One vector is turned by the same rotation once a step. Each row is the vector after some number of steps, and that number follows the row.
The counts run from 0 to 225.
[ 18   4 -19  -9   1 -17   8  24  12  13   2   4  10  -3   8  17  -6  -2
  -6   0  -3   9   2 -20 -19   9   0   7  -6  -4  18  -8  -6  -3 -13  11
 -12  21 -17  18   0   7  -3  23 -13  15  14  20  10   6   8  -5   9  14
  -3 -11  -8  -9 -33 -25 -12   3   5]	61
[  9 -18   8  -8 -10   1  -4 -11   9  -9  -7  -6  12   8  -7   7 -24  -8
 -11 -22   2  24 -19 -28 -12  -7  10  -4   1   8   3  20   9 -12  -5  19
  11   2 -10  16  -3  -9  15   0  -3  -2 -12  27 -10  -4  -7 -31  13 -14
  12  21  11 -10  -1  -6  13  11 -10]	178
[  1  -8  -6  -9  -2  -3 -27  20   4   9   4  -3   1   8 -11  -1  -1  -3
 -17  -2  -8  10 -15 -19 -11  -5  16  18  14  -3  17  14   7  -1  22  19
   1 -28   4  19   3  21 -13  30   5  -2   0   9 -22 -10   8  -7  26  -5
   6   6  -8   4  -2 -18  -6   8  -3]	162
[ 12  -7  -7  -1  -6 -10  -2  -7  -4  -7   2  11  22 -19   6   2  -5  15
 -23 -10  -3  29 -10 -27 -30  -1  10   1  16  -3  30   5   7  -7  -4   4
  -2  -6 -13  20 -15  24  -3  -4   2  18  -9   3  12   1  -1   6  23  22
  -7   0  11  -8 -10  -7 -12   3   7]	71
[ 13   6  -3   3   2 -18  13 -17   9   6  -8  -1  11 -17  10  24 -14  12
 -13   1   9  15  -6 -27 -21  -8  18  -2   2 -11   9  19 -10  -3  -9   0
  -7   1 -26  34 -15 -15  19   3   0   4 -10   7   8  21 -15 -14  19   5
   4 -11   0   6  -4  -2  10  12   2]	45
[  3   4   3 -22  12  -6   2   0  16  13 -13  -5  -6   5 -13  31 -17   7
 -13  11 -15   0 -23  -6 -13  -9   6   9  -4  -9   7  10   9   3  -6  21
   8 -32 -10  20  -3 -16  -5  20  22   8  -1   1 -24 -10  -8  -2  19 -24
  13   8  -3  11   9  -5   3  21  -7]	29
[  2  -4 -14 -15  10  -5  -9   7  11  14  -8   5  -7  -4  13  14  -7   3
  -2   6  -5   7 -20 -15  -9   9  10  11   8 -22  21  17  -3   9  14  20
 -14 -18 -18   8  -8   3  -9  37  19   5   0 -10   0   4   0   2  25  18
 -10  -7  11  -1 -16 -28 -15  12   5]	51
[ 14   8 -19 -15   1 -14  18  12   1   0  -4  -4  25   1  12  16  -3  -3
 -36   1  -6  13   0  -7 -22  -2  16   7  -5   2  14  -9  -6  -3  -5  16
  -5  18 -21  16 -12   3  -1   6 -10  15  17  15   8  13  10  -4   5   3
  -1   3   8 -13 -24 -28  -8  15  -1]	60
[ 20   6 -10 -19  -2   4   7  28  11  16  -9   2  -9 -14  -1  26 -10  -1
 -16  -2  -7   3 -13 -11  -1   5  -9  13  -3   3   0   2   5   0 -15  20
 -14  -6 -17  20   1  -5 -13  38  -1  -1 -10   9  -6 -12  -8  11  -6  -9
 -10 -11 -21  -7 -23 -19  -8  12   9]	191
[ -1 -17 -13 -10   9 -23  -3  -5  19   7  -7   4  17  -4  -7  18 -11   3
   9 -13   2  14 -10 -12 -30  14  19   9  -6  -4  22   8  12   1  -2  -6
  -7   0 -17  14   4 -15  13  20   3   6  13   3 -13  -6   4 -18  29   8
  24   0  17  -9  -5  -8  -4   4  -2]	66
[ 12  12 -24  -8   7  -4   9  24  -3   9  -5   2   9  -7 -22  14   0  15
 -24  -7 -16  11 -15  -3  -8  12  -1   6   1   5  16   5   5   0  23  12
 -15 -21  -8  25  18  -4 -14   7  11  10   6  19 -24 -30   7   0  20 -19
   0   6  -5   4  13  -9 -14  16  -2]	3
[ 28  -4  12  -5  -9 -19   8  10  -1   4 -16  11   1 -16   4  16 -23  10
 -17  -3   3  10 -25 -20 -12  -3 -17 -22   6  18   6  23 -14 -21 -11  19
   6  -9  -5  10  -4   2  -4  -1   7  17   0 -12  -4  -4  -3   4   5   9
 -15  -5  -1   7   8 -16 -27  13  -3]	108
[ 10  13 -15  -8  -1 -22  -6   3   0  16 -10 -16  -1  -4   0   3  -7 -12
  -2  -7  18  10  -6 -26 -13  -2  19  14  11  -9  11   7 -21  -5   4   6
  -8  16 -25  15   4 -11  -7  16   0  -1  -2   5  -1  12 -22 -13  30 -15
  -3 -13 -33   4  -5 -17   9  12  10]	43
[ 18   2  11   3 -22 -13  -3  13   6  -6   8   7   2  -1  -7   5 -26  -1
  -6 -17   5  25  -9 -39  -5   0 -10 -19  22   7  13  18 -22 -15  -4   9
   8  -4 -17   1   0   1  -5  -6   7  12  -5   9   1   3 -23 -17   8   9
 -12  12 -16   1  19  -3  -5   3   4]	16
[ 10  15  -8  -9   4 -12   0 -12  -3  17 -13 -16  -6  -6   2  17  -7   3
  -7  -4  12  14 -11 -18 -28 -12  23   4   6  -4  20  17 -12   0   4   3
  -6  11 -24  24  -5 -18   6   3   1   2  -9   4  -2  13 -13 -12  31 -13
   8 -14  -3   0  -2 -14   8  18   9]	44
[  4  -1  -7   5   7 -19   3  -8  21   4   0   2   2 -11  13  16 -18  -4
  -1  -4   6   8  -6 -35 -13  -8   4   8   7 -17   1  18  -3   4 -19   4
  -9 -11 -21  33 -15  -8  22  28  -1   1   0   6   9  19  -8 -21  14  10
  12  -6 -20   7 -13   5  13  -1  -1]	46
[ 13  16  -4 -18 -12   0  -3  24  17 -16  -4  11  23  11 -13  15 -14  -5
 -21 -10  -8  17  16 -14   3   5  -6   8   7 -11  29   3   4  16 -13  12
   9  -9  -7  13  -6   1  -6  -5  -4   6   9  37  -3  -3  -4 -18  -3  -7
   9  23  -5  -8  -5  -4  14   5  -3]	168
[ 20  10 -11 -17  -7   3 -10  27  14   9  13  14 -13   3  -5  12  -8   7
 -13   3  -3  15   5 -30 -16   1 -12   0  12  -8  38   9   5   6  -1  11
  -3 -18  -2  20   1  20  -4  22   2   6  -5  13   1 -21   0  -4  12  19
  -5   3  -3   2 -14  -3 -14   0   7]	165
[ 29  -6  -1  -4 -15  -7   3   9   7   1   9  -3  18  -6 -10  20 -20   7
 -22  -3   0  21  -1 -31 -30  -7  -4 -11   7   8   8   5   5 -13 -22   1
   5  18 -24  22  -1 -11   2   9  -3  11  -2  21   2   1 -15  -7   5   1
  -4   6  -5  -5 -10   5   4  -7   6]	175
[  7  -2 -21  -8  -3 -23   1  14  24  -9  18   7   6   9   5   9 -10 -19
  -5 -20 -14  24  -2 -16  -8   2 -11   3  13  -1  18 -10  -2   8  -8   1
 -16  -7 -17  23   6  -3   4  11   1  -8  18  13   0   0   0 -29   6  17
  18  13 -20  -5   2  -7  -5   6   2]	150
[ -2   1  -2 -15   4 -12   3 -19  -3   4  -3  -4  -4  -1   9  -1 -11  -9
 -22  -6  -4  20 -32 -12 -12  -9  -2   1  21  -5   5  12 -20 -11   3  27
   2  -6  -3   1  -3   1   0 -11  11  -7   2 -10   3  14 -13 -15  10   9
 -27   4   6  -6   4 -33  -9  31  -7]	126
[  2 -14  11 -17  -5 -14  -2  15  28  -3 -19   1  14   0  -1  -2 -26 -20
   8 -22   8   7 -20 -22  -5  11  10   4   3   4  -7  11  -8   0 -23  12
  18 -10  -9  -2  -7  -9 -10  30  -2  13  12   4 -11   0 -10  -6   4  -5
   6   9 -20   5  -8 -20 -10  10 -15]	198
[ 29  11  16  -5 -17 -18   1  23  11   9 -11  12  -8 -10  -1   9 -24  -8
   1  -6   7   2 -15 -33  -2   0 -17  -6  15  11  11  24 -20  -7 -14   8
   8 -12   1   8   3   7  -5   5   4  10  -3   1  -1   0  -3  -4   2  12
 -11 -14 -28  10   7 -16 -18   7  -6]	109
[  8  18  -2 -36  -9 -10   2   5  11   4  -4   1  -1   1   3  21  -9  13
  -7   0  -9  19  -1   5 -27  -6  15   7   7 -16  30  15   5  18  -3   2
  -2 -17 -18  19  -8 -12   5   7  16   6   4  -3 -11  -1   3  -9   7  10
  15  -7   9  -8   8 -22 -13  18  12]	55
[  7 -11  -3  -5 -12   3   7  22  -1  -4   5   9  28  -9  12   7 -14   7
 -33 -15 -11  17 -19   0   6  24  -2   2   6   1   1  10   0  -4  20   9
 -24   2 -11   8  -8   5 -11  15   8  -4   0  16 -20  -5   7  -1   4  12
   0   2   6 -14  -1 -33  -6  13   9]	78
[ 13   5   0 -22   4  -3 -11  17  15  17  -1  -5 -13   9  -2   5 -14 -18
 -13  -3  -6  13 -25 -19  -6  -5   1   8  14  -3   6   6 -10  -3 -11  31
  13 -23  -4  -1  -5   0 -20  29  12   1   0  -1  -9  -2 -16  -7   8  -2
 -14   4 -19   7  -6 -28  -3  23  -6]	32
[  8  23   3 -12  -8  -9   7  -7   0  -6 -19   3   2 -13  12  -1 -13 -10
 -10 -29  13  20 -14 -24  -6  -1  22  -1   5   3  13  24 -11   8 -10   8
   6 -10 -11   9 -14  -6  10 -20  -1   3 -15  14  15   3 -14 -18   9   2
   8  -9   6  -8   7 -19   8  21  -7]	204
[  3  -5   5   8  -9 -19  -7   8  13  -6  -4   6  21  -5  -9   6 -18  -5
  -7  -1   9   5  17 -35 -10   6  -1   3  18 -16  13  27  -3   1   4  -1
  -5  11  -9  21   2   6   5   6   0  -2  10  29  -9  14   1 -26  28   4
   3   8 -17   1  -1  -6  21  -4   7]	157
[ 13   9 -20 -23   9 -17   1  17  20 -10 -15  -4   2   5  -3  17 -19 -22
   7 -17  -6   8   0  -3   5  -3  13   6  -6 -12  15  -2 -11   7  -9  19
  -3   1 -33  11   3 -27  -1   6   2   8  20   7   8   8 -14  -7  11 -15
   7  14 -21   1  -4 -16  -6  13 -13]	39
[  9  17   0 -25  -7 -14   1  17   7   1 -16   3  10   3   4  -1 -17 -12
  -1 -10  -2  -1  -1 -17 -11   5  -2   9  16  -8  26  13 -13  -5  -8  20
   7   4   6   0  -1   9  -6  -1  -9  20  18   9   6  17   4  -1  13  14
 -16  -8 -11  -1 -14 -43 -15  15 -10]	220
[ 19  -6 -19   0  11 -16   6  10   1  11  -1  -1  18  -6  20  16 -13  -2
 -14 -14   9  24 -24 -10  -6   2  22  -9  -8   3  -6   9 -22  -8  13  16
  -9   7 -38   9  -7 -23  -3  13   5   8   5  -5   0  10  -6 -10  12   6
   2   6   0   8  -3 -20 -14  25  -1]	41
[  8   7  -1 -17   3 -23   7  -3  10   8  -4   3 -21  -3   9  26 -22  -3
  14  -2  -7  13 -10  -6  -7   1 -10  -9  13  -4  19  31 -18   2   4   1
 -18 -14 -20  11   9 -11  13  -7  18  -5  10  -9  -3   3  -2 -24  11  19
   0  -5   7  -2  10 -25 -15  18   4]	129
[ 11  14 -11  -6  -2  -9   1  34   7  -7  -4  13   9  -6 -23   2  -6  -8
 -17 -10 -10   5   0 -12   5   9  -2  18   9  -3  17   9   3   4  13  12
  -6 -21   0  19  12   6 -13   0  -1   6  10  29 -18 -19   5  -1  17 -22
   7   7 -31   3  13  -5  -7   3  -7]	2
[ -8  -5  -6 -14  14  -9  -4 -16   9   2 -14  -7   4   8  11   6 -12  -2
 -17  -7  -1  15 -23 -15  -9  -5  27  17   9 -15   0  23   0   3  11  23
   1 -18  -6  25 -15  -7  11  16   7 -12  -3   4  -5  18   0 -18  23  -4
  13   5  14  -1  -2 -25  13  21  -7]	48
[  5  -4  -2 -25   4 -15  -9   9  12   8 -28 -14   3   3  -9  -1 -12 -21
   5 -17   5  13 -32 -12 -17   3  22   7  -1   8   7   7   1  -3 -13  16
  19  -8 -14  -3   5 -17 -17  25  -1  13   2  -4 -11  -8 -13  -5  12 -15
   1   6  -4  -5   4 -31 -13  20 -11]	199
[ 21  -3 -13 -14 -17  -3 -12  23  -1  18   1 -11  10   7 -21   7  -7  -7
 -11 -11  -3  22  -8 -19 -25   7   5   6   0   9  15  -3  -3  -8   0   8
  -3  21 -21   7  10  -6 -21  13   7   2  -1  20 -21 -10 -15  -7  16 -14
  -6   5 -11 -13  -1 -16   0   7  15]	173
[ -6  -1   1 -25  -1 -21   3   6  23  -4 -11   1  -2  -9  10  14 -17 -14
  -1  -9 -18   1 -23 -10 -19   8  -6  12   5  -5   6  -9  10  -5 -23  18
  -9 -24   8  15  -4   2   2  34   6   6  12 -10  -7  -2  13  -2   7  13
   5  -7 -17  -7 -13 -30 -24  13  -9]	217
[ 15  21  -3 -12 -10  -7   0   1  -1  14  -7   0 -14 -13   9   1 -11 -12
   6 -33  21  22 -20 -28 -11   8  16  -4   7  13  19  26 -16   7 -10   6
   1  -9 -13   2   0  -7   4   5   7   7 -21   0   6  -7 -14 -21  13   4
  -1 -19   2 -14   9 -21  -8  18   4]	203
[ 22  20  18 -16 -18 -10  -7  16  -2  17 -12   2 -19  -8  -5   9 -19 -14
   1 -16  10  13 -15 -19 -13  -5  -2   2  15  11  20  31 -15   7 -12  11
   2 -16   2   8  11  -6   0  -7   3   1  -7   5 -15 -10  -2 -16   9  -4
  -2 -27 -22   6  16 -14  -8  11   0]	110
[-11  14  16 -21 -11  -9   3  -7   4  14 -15  -8  -2 -10   3  15 -15  -5
  -5  -5  -8  11 -20  -5 -24  12   6  20  19  -6   0  10   2   9 -21  -1
  -2 -10   5  17  -9  -4  -1  17  12 -10  -1   0 -25  12  -7 -16  13   1
   8 -15  -6 -12  12 -33   5  21   8]	214
[ 22   5  -2  -9   2 -19   9  11   7   1 -19   8   8 -15   3   5 -16   3
  -7 -17   9  14 -19 -28 -15  -2   9 -13   4   9  13  11 -18 -13 -19  15
  15  -1 -22   9 -10  -1 -11  12 -10  30  -6  -5  22   8 -14   8   9   9
 -15  -4  -9   2 -10 -13 -21  12 -11]	201
[ -4 -28  -7   5   1 -16 -10  12  13  -7  -4   8  40  -7   3  -9 -13  -9
  -9 -28   7  18 -14 -31  -8  12  21  16  12   0   6   3   0  -6  -2  11
   6  -6  -9  13  -7  13 -11  26  -3   6  10  15   1   5   2  -9  21   8
  11  13  -4   0  -9 -14  -4  -7 -11]	68
